In the rows, 128 means zero.
The rows of A fall into a few groups, and each row is roughly a mix of its group's hidden directions.
A:
[[121  79 115 149 116 148  85 118 129 160]
 [ 82 117 107 141 115  85 149 101 110 146]
 [124 170 156 125 155  93 157 107 157 132]
 [129 131 160 113 122  93 108  84  98 100]
 [156 150 158 117 111 150 161 165 160 132]
 [141 147 138 176 146 127 130 139 169 168]
 [ 65 128 117 149 130 144 107 106  97 127]
 [ 97 133 136  86 144 125 132 147 172  94]
 [100 119 127 113 108  98  92  77 109 132]
 [ 55 122 126 122 141 143 135 129 105 115]
 [122 160 109 118 111 101 153 168 168 111]
 [168  99 127 128  99 133  77 135 118 151]
 [ 84 163 149 109 129 123 146  97  97 108]
 [105 139 117 114 153 168 153 119  99  85]
 [116 153  91 142 107 149 159 167 126  97]
 [132 115 104 180 122 129 136 123 137 182]
 [113 170 133 145 148 155 151 175 148 119]
 [107 109 116  81  85 121 141  99 115 148]
 [103 155 117 185 134 107 164 138 129 132]
 [143 170 123 123 129  96 152  93  91 107]
 [169 114 148 105 116 142  94  94 130 162]
 [105 122 115 154 129 152 126 168  98  82]
 [ 91  98 135 114 129 103 111  85  96 143]
 [139 133 136 143 120 172 111 163 175 148]
 [147 168 155 130 174  97 113 150 136 121]
 [171 131 147 141 149 172 127 157 154 147]
 [129 108 125  68 120 128 115 154 162 104]
 [ 93 152 108 120 137 126 163 101  95  93]
 [142  98  81 155 133 131 128  97  89 127]
 [ 73 107 110 127 126 119 173 144 141 110]
 [119 130 119 153 121 145 143 181 173 148]
 [ 89 133 102 122  93  96 139 164 150 120]
 [174 157 150 146 125 113 117  98 122 167]
 [129 103 153 123 158 102 104  78 121 153]
 [117 161 137  98 122 152 153 153 120  79]
 [ 94 102 111 120 130 176 136 155 164 130]
 [ 95  94  92 166 133 125 148 117 106 153]
 [157 143 140 170 174 145 130 157 126 108]
 [178 145 154 124 161 140 123  89 134 144]
 [136 157 131 171 137 122  89 159 147 157]
 [131 124 117 124 150  84 158  91  87 136]
 [149  85 116 144 104 142  85 144 118 158]
 [ 84 114 122 163 117 125  91 112  92 116]
 [ 76 161 130 127 160 145 125 154 143 105]
 [181 109 107 153 118 137 104 146 157 151]
 [153  90 104 156 136 113 118 114 118 177]
 [118 119  80 139 132 112 165 164 105 105]
 [141 127 141 162 120 140  95 111 148 183]
 [116 154 141 133 135 143 113 152 191 151]
 [170  98 122 121 102  82 121  99 133 142]
 [142 100 148 130 140 186 101 125 148 151]
 [148 174 144 131 139 159 122 172 107 108]
 [ 93 132 110 156 144 110 169 152 165 124]
 [127 160 120 157 133  70 152 112 108 136]
 [143 104  97  74  95 129 143 125 116 107]
 [155 159 130 109 129 115 120  76  90 114]
 [118  81 131 142 133 101  89 109 124 166]
 [ 97 126 121 177 144 137 136 141 167 162]
 [148  87 121  84 133 117 128  98 158 152]
 [141 133  99 128 162  77 125  95 104 117]
 [139 157 123 169 137 122 169 117  83 130]
 [104 128 119 150 102  91 120 103 172 156]
 [ 78 102 121 162 147  90 134 117 126 111]
 [111 151 126 137 126 158 112 177 163  99]
 [161 147 101 140 125 133 155 160  79 119]
 [110 115 120 111 143 133 192 128 143  93]
 [117 124 138  77  93 130 144  90 132 101]
 [152 113 145 134 148 156 123 152 179 160]
 [100 141 102 138 107 109 153 181 143 109]
 [130 124  89 164 128 138 176 159 147 123]
 [122  86 105 116 118 163 109 121  82 112]
 [106  86 129 107 125  93 100 140 162 154]
 [138 135 117 122 128 145 165 189 155 114]
 [131 107 134 149 127 155 142 149 162 184]
 [141 149 131 184 160  97 150 142 121 140]
 [118 131 133 149 154 168 138 178 161 128]
 [162 148 124 117 121  98 171 156 124  91]
 [135 164 139 103  99  78 107 114 138 107]
 [117 120 109 124 140 148 112  89  69 112]
 [ 73 114 143 110 141 121 168 132  97 124]
 [124 137 108 114 122  87 172 172 130 111]
 [128 120 129 132 120  81 106 108  78  97]
 [101 147 132 126 141 175 146 172 146 106]
 [147 146 149  97 107 130  82  98 149 103]
 [147 111 127 105 127  77 143  79 131 114]
 [ 91  86 114 171 139 115 116 118 144 155]
 [175 152  90 168 112 119 112 121 125 120]
 [ 96 134 118 154 192 121 128 114 140 111]
 [117  98 142 126 122 172  80 112 149 149]
 [144 167 133 103 121 152 104 177 136 106]
 [129 184 138 119 123 143 105 136 157  89]
 [134 123 138 125 124 164  96 167 179 129]
 [135 105 141 126 118 163  80 126 164 158]
 [133 170 127 134  99 108 109 136 178 152]
 [109 118 142 160 142 136  80 152 139 169]
 [170 100 110 129 134  92 168 155 121 129]
 [122 154  88 154 141 165 152 133  98 102]
 [125 163 154 106 123 125 179 156 131  99]
 [128 104 144 114  94 124 112  74  96 141]
 [142 114 126 132 117 124 179 185 130 116]
 [136 119 145 117 143 176 107 102  81 142]
 [106 128 105 104 123 126 110 179 132  83]
 [ 69 110 108 125 120 134 170 143 121 110]
 [143 114 138 117 109  90 120  72  98 126]
 [107 148 133 125 142  81 147  76 116 133]
 [158 115 151 142 144 178 104 126  95 150]
 [146 170 116 136 109 136  98 145 149  81]
 [129  91 131  97 130 103  85  87 120 125]
 [102  80 128 132 112 163 120 115  87 145]
 [ 96 148 158 114 153 133 171 106 114 159]
 [144 108 135 110 142 139 138 102  64 110]
 [160 107 117 154 127 153  90 119  98 164]
 [122  89 142 115 130 114 147  89  96 168]
 [126 171 139 123 167  96 149 154 152 108]
 [154 132 147 112 122 151 125 173 180 124]
 [148 128 104 138 132 149  81 107  81 116]
 [120 157 109 153 125 107 163 139  84  97]
 [147  96 153 128 150 143 105  87 119 168]
 [103  94 138  98 123 103 114  86  94 119]
 [126  99 138 104 131 100 123  73  97 146]
 [145 148 122 140 143 116 169 126  72 104]
 [130  83 133 148 145 115 152 147 121 180]
 [153 176 144 119 123 112 180 116 115 123]
 [ 98  87 128 114 137 115  93  87 105 138]
 [129 121 121 131 157 133 126  70  81 132]
 [103 150 116 192 128 102 135 135 107 133]
 [185 111 144 104 110 105 106 100 127 137]
 [128 164 142 165 133 170 110 168 127 137]]
One row of each group comes first, with its name. Which group is each row after those in?
[118 122 119 108 133 139 139  80  73 110]
W
[149  86 132 110 127  92 159 106  98 147]
D
[133 128 135  81 129 121  94  93 114  87]
V
[107 115 133  77 102 145 127 120 121  80]
S

[134 136 128 123 136 140 119 179 185 110]
V
[138  87 144 100 123 112 102  83 103 141]
W
[ 85 118 114 192 123 116 122 134 119 133]
S
[107 130  84 122 117 119 169 162 123  96]
S
[ 91 105 130 150 114 130  83  93 107 145]
V
[181 110 152 103 121 127 139 145 164 150]
D
[145 102 111 162 114  87 123 140 160 162]
W
[114 152 126 177 147  79 115 128 114 112]
V
[142  89 134  64 122 149 127 133 143 131]
V
[150  64 112 127 116 115 128 165 133 128]
D
[157 164 134 125 141 123 141  84  88 105]
V
[100 113 105 110 104 140 145 173 111  90]
V
